500 stands for zero in the data rows.
Each row of this table is followed by its label. One hidden rule gives the labels. It looks at one to three of the table's principal directions, none of them among the few with the most spread.
vec![548, 478, 537, 658, 440, 553, 566, 506, 477, 528, 559, 573, 538, 542, 494, 489, 432, 477, 443,
     666, 365, 544, 595, 544, 428, 630, 417, 382] rope
vec![327, 647, 520, 605, 701, 728, 533, 598, 459, 749, 422, 390, 427, 529, 667, 638, 532, 320, 460,
     511, 309, 606, 585, 278, 174, 445, 332, 349] rope
vec![618, 410, 532, 501, 612, 417, 421, 392, 436, 541, 521, 594, 315, 463, 557, 456, 293, 754, 602,
     366, 537, 548, 249, 466, 459, 477, 549, 636] reed
vec![471, 543, 558, 483, 406, 478, 550, 375, 544, 468, 550, 413, 576, 481, 442, 437, 438, 479, 370,
     519, 535, 488, 480, 555, 564, 505, 448, 466] rope
vec![475, 501, 470, 514, 535, 648, 472, 485, 374, 585, 480, 476, 540, 517, 546, 597, 462, 453, 489,
     585, 355, 619, 511, 372, 293, 519, 430, 426] reed
vec![594, 621, 536, 451, 494, 548, 468, 377, 408, 419, 480, 434, 436, 375, 470, 477, 275, 688, 515,
     430, 443, 644, 409, 597, 659, 517, 435, 546] rope
vec![437, 527, 487, 616, 578, 712, 575, 604, 407, 634, 406, 478, 444, 508, 581, 545, 470, 491, 500,
     606, 265, 598, 651, 416, 254, 583, 339, 317] rope
vec![680, 623, 595, 661, 505, 505, 535, 389, 465, 503, 595, 556, 323, 601, 555, 520, 443, 494, 638,
     445, 379, 664, 463, 493, 461, 544, 506, 557] brick
vec![481, 499, 598, 481, 416, 575, 747, 336, 382, 526, 763, 345, 348, 562, 413, 350, 928, 524, 559,
     246, 567, 398, 504, 434, 471, 460, 515, 641] brick
vec![408, 395, 542, 485, 507, 729, 766, 388, 288, 585, 613, 307, 334, 389, 456, 295, 694, 709, 519,
     357, 349, 398, 495, 537, 352, 564, 251, 526] brick
vec![406, 521, 398, 429, 579, 570, 380, 642, 477, 529, 341, 495, 606, 505, 551, 647, 528, 374, 528,
     567, 486, 533, 561, 390, 391, 451, 527, 452] brick
vec![403, 364, 477, 652, 557, 428, 570, 674, 698, 674, 517, 618, 476, 702, 619, 540, 742, 228, 494,
     602, 481, 349, 632, 367, 226, 486, 551, 394] reed
vec![407, 221, 314, 281, 289, 364, 525, 714, 641, 272, 416, 554, 772, 404, 299, 369, 734, 527, 393,
     640, 698, 174, 695, 716, 826, 541, 607, 449] brick
vec![431, 568, 488, 509, 445, 568, 564, 523, 510, 512, 456, 388, 598, 576, 497, 528, 617, 320, 505,
     579, 424, 487, 608, 509, 372, 528, 429, 448] reed
vec![544, 446, 444, 263, 277, 829, 498, 0, 116, 324, 703, 266, 463, 251, 329, 483, 465, 703, 527,
     510, 229, 631, 380, 699, 517, 574, 304, 649] reed
vec![257, 550, 495, 627, 678, 749, 616, 599, 529, 746, 418, 373, 426, 570, 690, 602, 687, 169, 492,
     547, 223, 495, 638, 308, 65, 465, 244, 328] brick
vec![417, 654, 522, 501, 544, 583, 506, 465, 520, 559, 483, 365, 508, 557, 567, 600, 591, 273, 518,
     468, 429, 559, 517, 413, 370, 426, 439, 501] reed
vec![644, 633, 496, 322, 245, 375, 215, 160, 401, 303, 799, 565, 628, 493, 276, 685, 547, 544, 446,
     507, 856, 578, 475, 590, 868, 415, 947, 735] brick
vec![432, 368, 541, 725, 682, 447, 524, 685, 587, 758, 529, 656, 447, 623, 657, 523, 507, 402, 463,
     574, 472, 407, 479, 347, 190, 514, 466, 418] brick
vec![523, 494, 603, 610, 559, 567, 749, 458, 489, 562, 495, 389, 287, 476, 557, 290, 459, 638, 558,
     367, 313, 488, 438, 561, 398, 573, 243, 482] rope
vec![579, 414, 452, 320, 343, 374, 439, 434, 482, 286, 557, 536, 597, 394, 321, 417, 506, 690, 468,
     461, 715, 422, 463, 649, 857, 496, 664, 610] rope
vec![522, 530, 519, 521, 508, 465, 466, 490, 545, 471, 484, 525, 531, 474, 510, 505, 381, 483, 462,
     524, 491, 535, 459, 531, 568, 501, 472, 485] rope
vec![363, 261, 442, 570, 692, 318, 538, 997, 665, 761, 395, 640, 617, 617, 618, 462, 604, 477, 388,
     564, 669, 271, 515, 292, 290, 453, 575, 374] reed
vec![491, 445, 504, 545, 608, 549, 598, 471, 540, 566, 423, 486, 275, 568, 626, 456, 574, 451, 657,
     369, 347, 515, 451, 375, 285, 467, 412, 503] rope
vec![636, 775, 551, 470, 465, 527, 309, 283, 423, 388, 503, 481, 497, 428, 477, 643, 178, 555, 496,
     503, 486, 781, 428, 558, 692, 479, 559, 549] rope
vec![347, 394, 470, 573, 576, 636, 605, 571, 518, 641, 418, 455, 474, 504, 588, 478, 551, 410, 464,
     594, 310, 428, 584, 450, 213, 546, 301, 350] reed
vec![636, 583, 540, 456, 445, 177, 286, 581, 589, 374, 582, 637, 712, 502, 397, 543, 352, 559, 427,
     498, 882, 461, 370, 623, 889, 446, 788, 668] brick
vec![555, 637, 508, 403, 451, 485, 340, 351, 443, 406, 530, 479, 600, 466, 451, 612, 375, 473, 467,
     487, 586, 641, 409, 474, 644, 435, 600, 574] rope
vec![639, 522, 507, 473, 496, 516, 491, 374, 413, 397, 378, 489, 389, 506, 513, 446, 317, 641, 685,
     413, 401, 643, 384, 512, 464, 545, 463, 566] rope
vec![469, 389, 423, 474, 569, 474, 470, 684, 508, 508, 276, 532, 568, 471, 531, 462, 362, 596, 541,
     576, 482, 448, 495, 529, 411, 555, 442, 441] reed
vec![545, 520, 493, 494, 625, 397, 547, 614, 670, 509, 339, 485, 324, 522, 627, 440, 442, 517, 631,
     359, 440, 503, 420, 498, 512, 441, 462, 525] reed
vec![339, 444, 453, 545, 610, 795, 900, 764, 472, 533, 202, 212, 448, 458, 612, 283, 699, 365, 659,
     466, 10, 412, 624, 550, 204, 627, 0, 332] brick
vec![447, 444, 531, 476, 609, 778, 700, 421, 208, 609, 478, 256, 364, 325, 527, 326, 431, 787, 558,
     382, 215, 524, 361, 552, 274, 590, 108, 525] reed
vec![367, 315, 445, 671, 504, 313, 614, 999, 732, 716, 454, 690, 670, 837, 545, 511, 920, 244, 439,
     682, 728, 223, 826, 285, 236, 517, 751, 302] reed
vec![484, 290, 480, 466, 487, 498, 586, 406, 498, 473, 429, 514, 387, 457, 489, 333, 452, 669, 553,
     450, 460, 402, 434, 535, 409, 552, 421, 496] rope
vec![590, 550, 551, 467, 473, 313, 504, 522, 584, 465, 536, 485, 529, 560, 481, 443, 475, 538, 508,
     399, 659, 484, 381, 519, 630, 450, 606, 605] reed
vec![760, 541, 482, 380, 413, 287, 368, 479, 503, 213, 392, 608, 515, 478, 404, 445, 295, 710, 679,
     389, 668, 597, 360, 626, 864, 511, 699, 672] brick
vec![539, 504, 478, 443, 499, 470, 403, 463, 487, 413, 440, 548, 557, 491, 487, 542, 409, 473, 524,
     483, 542, 574, 425, 435, 563, 467, 550, 524] rope
vec![596, 462, 477, 469, 500, 512, 547, 504, 449, 439, 431, 499, 408, 478, 503, 426, 447, 643, 616,
     435, 419, 552, 458, 525, 524, 538, 465, 527] rope
vec![525, 542, 468, 483, 479, 506, 486, 546, 541, 461, 426, 497, 489, 431, 495, 503, 377, 584, 466,
     564, 448, 540, 569, 608, 612, 534, 479, 430] rope
vec![573, 356, 486, 478, 478, 323, 431, 554, 541, 457, 527, 659, 533, 481, 444, 440, 408, 681, 460,
     510, 690, 421, 431, 536, 648, 510, 659, 539] rope
vec![571, 433, 520, 514, 530, 399, 555, 463, 570, 516, 545, 538, 363, 626, 563, 458, 637, 445, 641,
     355, 520, 475, 394, 393, 412, 439, 576, 606] reed
vec![417, 517, 581, 678, 644, 486, 698, 686, 668, 648, 348, 469, 341, 563, 636, 361, 467, 478, 513,
     446, 400, 423, 563, 479, 324, 536, 315, 358] rope
vec![410, 603, 497, 593, 539, 419, 408, 765, 623, 580, 429, 588, 673, 605, 523, 634, 541, 307, 400,
     641, 662, 455, 678, 438, 497, 477, 640, 384] brick
vec![702, 423, 429, 395, 406, 316, 234, 554, 403, 307, 510, 725, 774, 486, 373, 593, 304, 615, 497,
     603, 728, 591, 367, 500, 776, 518, 763, 605] reed
vec![472, 587, 561, 439, 508, 626, 458, 248, 354, 503, 618, 382, 502, 369, 473, 530, 378, 543, 398,
     436, 453, 613, 352, 475, 533, 455, 390, 549] rope
vec![457, 621, 473, 478, 436, 571, 426, 384, 539, 464, 544, 459, 542, 529, 500, 656, 595, 257, 479,
     576, 445, 564, 603, 493, 506, 452, 537, 483] brick
vec![352, 438, 386, 518, 533, 430, 441, 727, 749, 571, 428, 596, 557, 600, 581, 639, 739, 192, 464,
     639, 546, 344, 718, 449, 432, 428, 624, 391] brick
vec![361, 671, 520, 509, 486, 728, 531, 352, 393, 608, 540, 304, 561, 639, 548, 669, 726, 146, 521,
     520, 362, 612, 579, 286, 153, 443, 427, 465] reed
vec![530, 387, 496, 429, 325, 336, 409, 368, 528, 419, 790, 663, 548, 551, 336, 529, 765, 503, 414,
     480, 850, 357, 548, 483, 728, 430, 876, 622] rope
vec![464, 470, 518, 498, 385, 464, 339, 357, 395, 621, 897, 633, 565, 505, 365, 655, 667, 585, 272,
     598, 820, 428, 594, 461, 587, 447, 860, 556] rope
vec![546, 341, 361, 301, 399, 368, 426, 545, 578, 261, 382, 590, 547, 468, 403, 450, 617, 537, 620,
     453, 646, 387, 517, 569, 741, 469, 675, 586] brick
vec![451, 653, 529, 548, 441, 689, 249, 221, 289, 598, 744, 558, 564, 411, 433, 781, 350, 513, 286,
     712, 534, 672, 601, 489, 477, 508, 628, 449] brick
vec![461, 590, 564, 505, 334, 460, 415, 328, 465, 440, 650, 497, 719, 587, 370, 576, 575, 331, 385,
     589, 711, 476, 550, 499, 536, 498, 653, 538] brick
vec![342, 619, 538, 549, 398, 530, 612, 490, 675, 548, 508, 378, 607, 617, 496, 527, 671, 183, 341,
     604, 495, 448, 712, 459, 418, 478, 467, 333] rope
vec![508, 512, 563, 528, 484, 547, 519, 285, 411, 607, 688, 463, 357, 509, 494, 501, 525, 609, 477,
     442, 513, 521, 453, 481, 398, 491, 544, 564] reed
vec![425, 734, 507, 428, 398, 538, 328, 347, 516, 452, 588, 443, 654, 522, 435, 728, 564, 246, 374,
     575, 630, 594, 609, 454, 613, 398, 664, 496] brick
vec![629, 504, 515, 404, 389, 372, 420, 342, 482, 338, 578, 533, 509, 448, 390, 455, 408, 656, 526,
     434, 652, 505, 388, 633, 755, 494, 637, 649] brick
vec![430, 480, 542, 668, 599, 471, 492, 674, 531, 689, 520, 571, 556, 535, 562, 526, 423, 490, 393,
     640, 519, 422, 548, 514, 349, 556, 458, 411] brick
vec![446, 680, 480, 558, 502, 650, 266, 429, 332, 679, 708, 542, 658, 655, 534, 904, 659, 178, 430,
     682, 524, 689, 611, 236, 245, 416, 716, 493] reed
vec![509, 559, 508, 518, 672, 557, 466, 596, 436, 581, 328, 488, 356, 396, 584, 483, 235, 750, 545,
     434, 437, 597, 445, 494, 462, 512, 413, 461] brick
vec![545, 620, 412, 305, 263, 643, 334, 171, 339, 307, 612, 425, 660, 532, 367, 728, 641, 290, 531,
     582, 482, 694, 569, 438, 560, 447, 670, 572] reed
vec![721, 477, 462, 348, 400, 254, 453, 656, 506, 252, 412, 586, 578, 462, 358, 368, 413, 801, 602,
     383, 761, 488, 423, 633, 930, 514, 723, 641] rope
vec![560, 440, 470, 329, 299, 391, 555, 397, 512, 311, 591, 448, 538, 491, 332, 383, 702, 590, 537,
     405, 678, 381, 511, 634, 750, 486, 653, 635] reed
vec![413, 621, 493, 410, 371, 540, 389, 319, 517, 442, 603, 433, 644, 443, 409, 627, 514, 361, 321,
     600, 586, 520, 584, 551, 638, 446, 575, 475] rope
vec![504, 490, 471, 498, 543, 512, 495, 482, 532, 517, 367, 463, 451, 530, 576, 504, 403, 476, 594,
     518, 377, 536, 458, 509, 347, 517, 421, 490] reed
vec![603, 420, 611, 666, 628, 324, 636, 545, 660, 542, 367, 544, 230, 434, 599, 218, 124, 842, 582,
     413, 420, 399, 338, 768, 507, 623, 301, 516] brick
vec![535, 655, 518, 479, 424, 455, 311, 335, 531, 396, 487, 545, 593, 551, 467, 654, 374, 351, 486,
     560, 601, 626, 506, 481, 580, 460, 653, 523] brick
vec![411, 566, 527, 541, 605, 597, 644, 593, 555, 596, 390, 362, 433, 497, 603, 450, 505, 422, 487,
     442, 330, 525, 513, 430, 372, 478, 284, 395] rope
vec![426, 363, 394, 333, 335, 532, 417, 342, 478, 378, 602, 506, 577, 336, 347, 507, 575, 589, 380,
     613, 582, 361, 595, 695, 696, 512, 579, 518] brick
vec![394, 584, 437, 526, 525, 521, 393, 607, 627, 545, 455, 555, 583, 608, 567, 717, 662, 151, 468,
     615, 509, 518, 679, 362, 425, 415, 612, 403] brick
vec![532, 555, 507, 541, 520, 439, 450, 579, 551, 486, 443, 544, 539, 534, 521, 536, 427, 461, 517,
     537, 527, 525, 513, 523, 528, 510, 533, 489] brick
vec![548, 555, 542, 551, 423, 487, 538, 331, 528, 510, 627, 464, 418, 625, 507, 529, 637, 371, 585,
     482, 468, 503, 511, 524, 403, 497, 555, 583] reed
vec![402, 393, 466, 630, 508, 464, 576, 707, 677, 597, 409, 592, 519, 565, 549, 467, 534, 420, 417,
     682, 459, 364, 710, 538, 381, 578, 468, 298] rope
vec![327, 551, 476, 622, 640, 447, 518, 926, 730, 674, 400, 536, 689, 624, 633, 620, 661, 113, 363,
     634, 512, 407, 658, 341, 391, 431, 468, 314] reed
vec![251, 398, 480, 666, 641, 581, 698, 880, 609, 735, 353, 484, 532, 625, 617, 457, 768, 288, 459,
     595, 427, 290, 743, 362, 141, 542, 349, 274] brick
vec![417, 372, 385, 445, 594, 630, 539, 663, 479, 538, 346, 505, 514, 493, 582, 534, 604, 400, 535,
     514, 333, 533, 541, 293, 343, 464, 396, 377] rope
Here are more rows. What is the label of each one?
vec![369, 566, 540, 566, 653, 765, 790, 542, 467, 658, 352, 252, 270, 506, 653, 392, 609, 437, 593,
     356, 149, 556, 550, 368, 168, 508, 133, 367] rope
vec![466, 316, 516, 689, 629, 471, 721, 711, 635, 704, 442, 547, 295, 568, 646, 336, 535, 580, 541,
     524, 331, 343, 553, 532, 238, 591, 334, 384] reed
vec![402, 736, 528, 667, 472, 396, 502, 882, 712, 649, 443, 513, 799, 789, 545, 686, 675, 77, 353,
     732, 643, 493, 815, 359, 385, 483, 664, 291] reed
vec![436, 627, 497, 384, 379, 504, 550, 455, 541, 457, 546, 319, 600, 509, 422, 506, 659, 409, 427,
     484, 576, 465, 588, 557, 600, 448, 537, 513] reed
vec![483, 636, 602, 679, 640, 425, 625, 711, 648, 736, 515, 430, 452, 615, 652, 489, 471, 414, 433,
     495, 442, 499, 493, 461, 355, 482, 404, 431] reed
vec![371, 515, 549, 600, 521, 551, 670, 612, 554, 605, 435, 387, 549, 548, 532, 407, 556, 410, 435,
     557, 427, 396, 597, 526, 323, 564, 317, 381] reed
vec![519, 421, 500, 495, 564, 335, 569, 705, 640, 495, 428, 512, 519, 488, 534, 372, 475, 552, 504,
     437, 559, 373, 406, 570, 605, 489, 454, 531] reed
vec![574, 610, 561, 446, 372, 398, 592, 383, 601, 385, 480, 342, 540, 479, 441, 369, 351, 563, 463,
     472, 491, 511, 431, 709, 669, 532, 419, 535] reed
vec![579, 626, 635, 636, 436, 455, 323, 317, 382, 565, 788, 647, 631, 555, 426, 658, 341, 486, 309,
     608, 692, 642, 445, 408, 553, 502, 699, 522] rope
vec![546, 672, 513, 499, 335, 595, 382, 282, 401, 430, 665, 516, 563, 503, 396, 670, 503, 439, 418,
     621, 528, 656, 646, 524, 615, 513, 650, 481] rope
vec![422, 433, 545, 633, 525, 525, 724, 568, 630, 589, 427, 447, 435, 607, 588, 371, 590, 357, 511,
     516, 334, 413, 569, 464, 266, 560, 301, 371] rope
vec![630, 522, 440, 333, 290, 416, 255, 451, 381, 146, 462, 628, 789, 269, 231, 509, 198, 763, 392,
     646, 735, 542, 527, 796, 999, 597, 663, 545] brick
vec![469, 517, 532, 507, 632, 459, 576, 585, 563, 598, 423, 408, 408, 515, 604, 432, 481, 520, 553,
     372, 469, 463, 387, 465, 397, 451, 401, 536] reed
vec![682, 586, 504, 478, 447, 377, 486, 467, 612, 290, 389, 556, 416, 555, 501, 468, 427, 472, 680,
     395, 490, 608, 461, 548, 706, 492, 578, 569] rope
vec![513, 558, 531, 512, 466, 521, 738, 485, 597, 469, 393, 301, 401, 606, 557, 360, 622, 384, 656,
     400, 309, 483, 511, 556, 365, 530, 312, 507] reed
vec![436, 425, 549, 527, 482, 492, 552, 301, 499, 662, 750, 447, 371, 541, 509, 483, 670, 515, 453,
     463, 545, 366, 454, 523, 330, 465, 545, 599] reed
vec![428, 500, 541, 657, 631, 341, 615, 810, 748, 647, 308, 500, 498, 641, 639, 413, 474, 393, 522,
     530, 509, 350, 544, 521, 322, 527, 416, 403] reed
vec![432, 687, 566, 576, 410, 433, 486, 536, 594, 515, 566, 458, 693, 682, 463, 607, 686, 175, 435,
     580, 658, 457, 641, 467, 472, 471, 625, 491] brick
vec![517, 415, 480, 395, 448, 504, 614, 409, 507, 423, 510, 403, 429, 440, 467, 366, 569, 583, 542,
     390, 445, 444, 428, 568, 564, 491, 418, 561] reed
vec![664, 576, 475, 336, 390, 457, 369, 339, 392, 288, 474, 482, 567, 408, 394, 513, 295, 673, 551,
     461, 556, 654, 374, 595, 756, 498, 590, 615] reed
vec![401, 225, 388, 538, 523, 363, 725, 973, 759, 539, 311, 570, 553, 598, 548, 319, 783, 421, 527,
     576, 492, 185, 699, 536, 435, 561, 447, 349] reed
vec![481, 513, 501, 500, 630, 693, 509, 427, 311, 634, 500, 388, 412, 413, 590, 536, 377, 596, 528,
     469, 274, 627, 367, 431, 279, 504, 296, 509] reed
vec![607, 556, 528, 411, 469, 499, 509, 412, 397, 403, 475, 383, 484, 309, 428, 371, 202, 839, 486,
     451, 457, 561, 357, 745, 717, 569, 372, 576] reed
vec![545, 695, 575, 588, 569, 602, 446, 390, 425, 530, 531, 475, 379, 421, 543, 576, 309, 555, 505,
     480, 391, 661, 480, 555, 533, 514, 418, 506] brick
vec![259, 220, 392, 363, 587, 714, 571, 480, 357, 626, 705, 423, 438, 306, 487, 482, 910, 501, 425,
     426, 436, 248, 488, 458, 403, 416, 364, 566] brick
vec![399, 420, 525, 670, 759, 533, 612, 694, 564, 792, 490, 531, 277, 639, 723, 513, 707, 366, 617,
     394, 393, 413, 480, 276, 103, 439, 423, 483] brick
vec![460, 420, 448, 565, 652, 561, 516, 777, 457, 592, 237, 539, 499, 445, 580, 449, 291, 675, 535,
     590, 383, 498, 547, 507, 345, 603, 349, 356] brick
vec![460, 427, 456, 481, 486, 487, 481, 593, 539, 436, 462, 527, 631, 387, 462, 470, 429, 501, 405,
     610, 476, 414, 518, 641, 634, 545, 401, 452] brick
vec![430, 205, 378, 448, 549, 335, 577, 861, 670, 501, 402, 632, 539, 546, 512, 388, 784, 477, 542,
     473, 642, 214, 565, 452, 537, 467, 594, 484] brick
vec![730, 760, 544, 393, 323, 458, 260, 180, 382, 252, 589, 513, 578, 389, 353, 621, 142, 657, 459,
     524, 594, 793, 407, 655, 903, 502, 669, 610] rope
vec![601, 368, 447, 183, 212, 387, 470, 270, 408, 174, 854, 489, 613, 266, 174, 377, 752, 736, 388,
     356, 811, 330, 419, 750, 999, 435, 721, 767] brick
vec![463, 578, 540, 585, 458, 478, 505, 530, 551, 600, 642, 519, 567, 620, 500, 595, 650, 328, 402,
     576, 572, 488, 611, 426, 445, 475, 609, 455] reed
vec![380, 559, 482, 491, 416, 620, 586, 352, 520, 569, 587, 345, 484, 692, 530, 606, 909, 132, 586,
     509, 412, 458, 640, 392, 194, 444, 520, 523] reed
vec![248, 348, 352, 418, 494, 487, 360, 685, 599, 625, 600, 606, 682, 497, 468, 686, 837, 292, 282,
     681, 719, 267, 727, 403, 490, 390, 726, 408] brick
vec![608, 375, 430, 320, 308, 268, 507, 422, 654, 248, 474, 536, 499, 543, 380, 377, 634, 546, 622,
     412, 686, 360, 479, 649, 759, 475, 713, 647] reed
vec![473, 580, 558, 501, 523, 589, 544, 443, 360, 607, 657, 362, 561, 497, 498, 529, 570, 470, 441,
     459, 469, 539, 408, 445, 406, 471, 418, 564] reed
vec![544, 455, 486, 499, 500, 582, 482, 377, 396, 473, 480, 522, 420, 502, 510, 511, 461, 540, 602,
     483, 399, 576, 462, 457, 393, 529, 472, 521] brick
vec![501, 556, 555, 465, 471, 614, 673, 345, 477, 434, 459, 304, 423, 408, 499, 354, 417, 544, 500,
     403, 292, 565, 425, 568, 517, 530, 227, 476] rope
